50 stands for zero in the data rows.
Here are some numbered points:
[53. 73. 41. 49. 64. 54. 59. 49. 55. 51. 26. 48. 28. 46. 44. 71.] 0
[36. 29. 44. 28. 71. 61. 59. 69. 53. 67. 26. 45. 48. 37. 43. 35.] 1
[54. 40. 54. 55. 33. 41. 36. 43. 50. 52. 69. 45. 64. 56. 59. 27.] 2
[53. 49. 43. 41. 60. 14. 63. 51. 49. 33. 39.  0. 59. 73. 43. 49.] 3
[70. 44. 25. 53. 72. 39. 54. 23. 71. 32. 64. 51. 53. 69. 27. 53.] 4
[53. 41. 64. 62. 38. 66. 40. 70. 28. 63. 58. 50. 51. 25. 74. 39.] 5
[50. 45. 63. 60. 40. 65. 40. 67. 32. 62. 55. 54. 51. 28. 72. 45.] 6
[70. 56. 27. 62. 60. 37. 52. 26. 62. 33. 61. 55. 53. 71. 33. 66.] 7
[61. 25. 36. 38. 78. 33. 63. 62. 43. 50. 40. 14. 58. 55. 40. 30.] 8
[55. 31. 67. 41. 63. 80. 43. 63. 54. 62. 53. 88. 50. 31. 49. 46.] 9
[54. 70. 40. 49. 64. 52. 60. 50. 58. 51. 27. 48. 28. 47. 43. 71.] 10
[45. 43. 42. 52. 44. 54. 47. 32. 48. 39. 72. 81. 58. 58. 41. 47.] 11
[51. 61. 39. 45. 64. 49. 60. 52. 60. 53. 28. 39. 31. 46. 40. 60.] 12
[42. 33. 54. 61. 27. 53. 39. 48. 34. 54. 77. 65. 71. 47. 63. 23.] 13
[29. 46. 48. 42. 41. 28. 66. 60. 57. 58. 44.  2. 53. 49. 53. 31.] 14
New points follow, each followed by the numbers of its two nearest points above, smallest number first.
[40. 56. 70. 45. 30. 33. 47. 68. 34. 49. 42.  9. 65. 63. 68. 36.] : 2 14
[38. 64. 73. 47. 23. 40. 37. 47. 45. 43. 50. 39. 61. 61. 66. 48.] : 2 6
[75. 27. 23. 41. 91. 45. 61. 33. 66. 29. 56. 64. 47. 66. 11. 47.] : 4 7
[25. 48. 77. 43. 37. 74. 47. 58. 52. 65. 61. 89. 51. 42. 57. 51.] : 6 9
[61. 55. 37. 64. 45. 29. 46. 29. 63. 32. 65. 44. 59. 72. 41. 61.] : 4 7
[38. 63. 56. 37. 32. 21. 47. 21. 75.  8. 62. 39. 61. 88. 33. 73.] : 4 7
[73. 42. 24. 53. 73. 41. 53. 24. 68. 36. 63. 51. 52. 65. 29. 50.] : 4 7
[53. 42. 42. 52. 44. 60. 43. 36. 41. 42. 66. 83. 59. 53. 46. 46.] : 11 13
[38. 55. 50. 49. 21. 10. 44. 34. 62. 28. 68.  9. 72. 88. 52. 51.] : 2 3
[75. 41. 22. 50. 76. 36. 56. 20. 73. 34. 61. 47. 53. 65. 25. 53.] : 4 7
[52. 66. 47. 47. 55. 28. 58. 41. 54. 31. 38. 24. 52. 73. 41. 68.] : 3 12
[26. 48. 78. 42. 35. 77. 45. 59. 54. 67. 62. 92. 50. 39. 58. 51.] : 6 9
[37. 49. 74. 43. 27. 36. 45. 75. 30. 56. 48. 10. 63. 57. 73. 27.] : 2 14
[18. 62. 60. 36. 29. 31. 56. 56. 59. 51. 37. 13. 49. 58. 56. 48.] : 3 14
[46. 69. 64. 59. 31. 52. 42. 53. 43. 46. 52. 42. 44. 47. 68. 73.] : 5 6
[29. 47. 66. 40. 40. 63. 48. 65. 46. 64. 42. 64. 43. 37. 61. 42.] : 5 6
[24. 47. 47. 41. 42. 27. 68. 57. 62. 61. 42.  0. 51. 54. 53. 32.] : 3 14
[38. 56. 49. 50. 48. 49. 58. 53. 57. 62. 42. 44. 48. 42. 54. 48.] : 10 12
[43. 52. 44. 51. 52. 52. 59. 56. 52. 67. 43. 47. 47. 37. 52. 44.] : 1 12
[33. 59. 71. 45. 21. 34. 41. 47. 47. 45. 53. 27. 63. 63. 69. 43.] : 2 14
[38. 28. 47. 29. 67. 59. 58. 71. 48. 66. 31. 43. 50. 39. 46. 30.] : 1 8
[75. 26. 29. 44. 84. 44. 55. 35. 65. 32. 62. 67. 46. 62. 14. 43.] : 4 7
[16. 47. 63. 31. 42. 43. 62. 55. 59. 47. 43. 35. 50. 65. 50. 47.] : 12 14
[57. 28. 65. 37. 63. 68. 45. 64. 47. 50. 49. 63. 59. 39. 49. 43.] : 6 9
